Each row has a name. Each piece below is followed by the name of the row it came from, unless a question asks for something else. Each question is about the rows just above it.

-18	-4	11	7	29	-19	2	28	0	12	-3	1	8	-13	13	-39	-9	7	25	-9	-32	-16	15	-31	-25	5	3 -> X
-29	13	4	11	2	13	-35	8	8	9	13	10	-9	-7	-2	1	17	11	-13	-11	-14	5	-11	-17	15	3	-3 -> W
4	29	0	26	-1	22	-36	12	20	-12	12	4	-17	2	16	1	9	8	-10	-10	-8	22	-17	-5	4	4	4 -> E
14	27	-12	57	-21	-18	-38	8	12	22	-12	-12	12	36	-22	-9	-16	16	-8	-10	-5	14	-29	12	-21	1	45 -> M
-25	19	12	40	-33	-28	4	30	4	-1	-18	-4	11	7	30	-53	-29	-3	43	-13	-35	-15	11	-17	-44	-2	27 -> Z
Which row holds 30	7	11	-4	-18 read backwards? -> Z
Which row holds this, read backwards? 4	-5	-17	22	-8	-10	-10	8	9	1	16	2 -> E
Which row holds -25	19	12	40	-33	-28	4	30	4	-1	-18	-4	11	7	30	-53	-29	-3	43	-13	-35	-15	11	-17	-44	-2	27? -> Z
Which row holds this, read backwards? 22	12 -> M

22	-17	-5	12	-12	-12	2	33	11	-3	3	14	-3	-29	-14	6	42	-47	39	-17	8	3 : K
-42	33	-49	-43	-48	-41	-50	19	34	-58	-53	-43	46	35	44	43	-8	13	4	47	45	-49 : T
0	-2	-2	0	0	-1	-1	0	0	1	0	1	-1	0	-1	1	1	-2	2	-1	0	0 : P
-20	16	2	-12	8	9	-4	-26	-10	-2	-6	-14	5	26	14	-3	-35	39	-33	16	-6	-4 : Q
1	1	2	0	-1	0	1	0	1	-1	0	-1	2	-1	1	0	-1	1	-1	1	1	0 : F
3	-2	-1	1	-2	-1	0	4	-1	-2	-1	2	0	-4	-1	1	6	-7	4	-2	0	0 : V
Which row holds this, read backwards? -6	-2	-10	-26	-4	9	8	-12	2	16	-20 -> Q
0	-1	0 is which row, read backwards? -> F

4	-16	47	-13	8	-8	-7	-40	17	27	-10	6	-2	47	21	29	49	2	-6	25	7	-30	-33	11 : vab
42	-53	48	-13	-31	-50	36	-59	52	15	3	9	20	-32	57	-23	2	-4	-29	-42	41	-16	7	9 : Koraz
-4	-30	-42	16	8	4	3	25	-7	-19	4	-4	13	-43	-2	-20	-14	-2	2	-39	5	13	14	-14 : mefu
Which row holds this, read backwards? -42	-29	-4 -> Koraz
Which row holds this, read backwards? 47	-2 -> vab

17	16	1	-29	12	-13	-2	3	-12	11	14	-24	-17	22	-33	-16	-9	-27	17	-41	10	-21	-8	29	-11	8	-25	-14	-25	9	-4	-12	-16	11	5	-9	-2 -> ginu
11	4	-38	-10	-16	-1	-19	-23	19	-13	-15	-22	16	6	11	-14	-1	-5	3	-9	-32	43	22	-46	-20	-22	-8	-22	24	-10	33	7	-9	4	-23	-12	12 -> noko
8	4	-6	-13	15	-30	-19	-10	37	14	-14	30	17	-21	8	-5	38	-9	-7	-4	-22	34	-30	-19	-10	-34	20	-9	-10	33	24	-22	4	7	-23	4	43 -> tib
-2	3	-14	11	15	-31	-19	-9	37	13	-14	30	17	-21	8	-5	38	-9	-7	-4	-21	34	-30	-19	-10	-33	20	-10	-10	33	24	-22	4	7	-23	4	42 -> kezol
17	4	-38	-10	-16	-1	-19	-23	19	-13	-15	-22	16	22	-33	-14	-1	-5	3	-9	10	43	22	-46	-20	-22	-8	4	6	-2	33	-21	-14	-1	-7	-12	12 -> lesil
Which row holds 17	4	-38	-10	-16	-1	-19	-23	19	-13	-15	-22	16	22	-33	-14	-1	-5	3	-9	10	43	22	-46	-20	-22	-8	4	6	-2	33	-21	-14	-1	-7	-12	12? -> lesil
Which row holds 11	-12	3	-2 read backwards? -> ginu
-23	7	4	-22	24	33	-10	-9 is which row, read backwards? -> tib
Which row holds this, read backwards? -14	13 -> kezol
Which row holds 11	-16 read backwards? -> ginu
Which row holds -33	22	-17	-24	14	11 read backwards? -> ginu

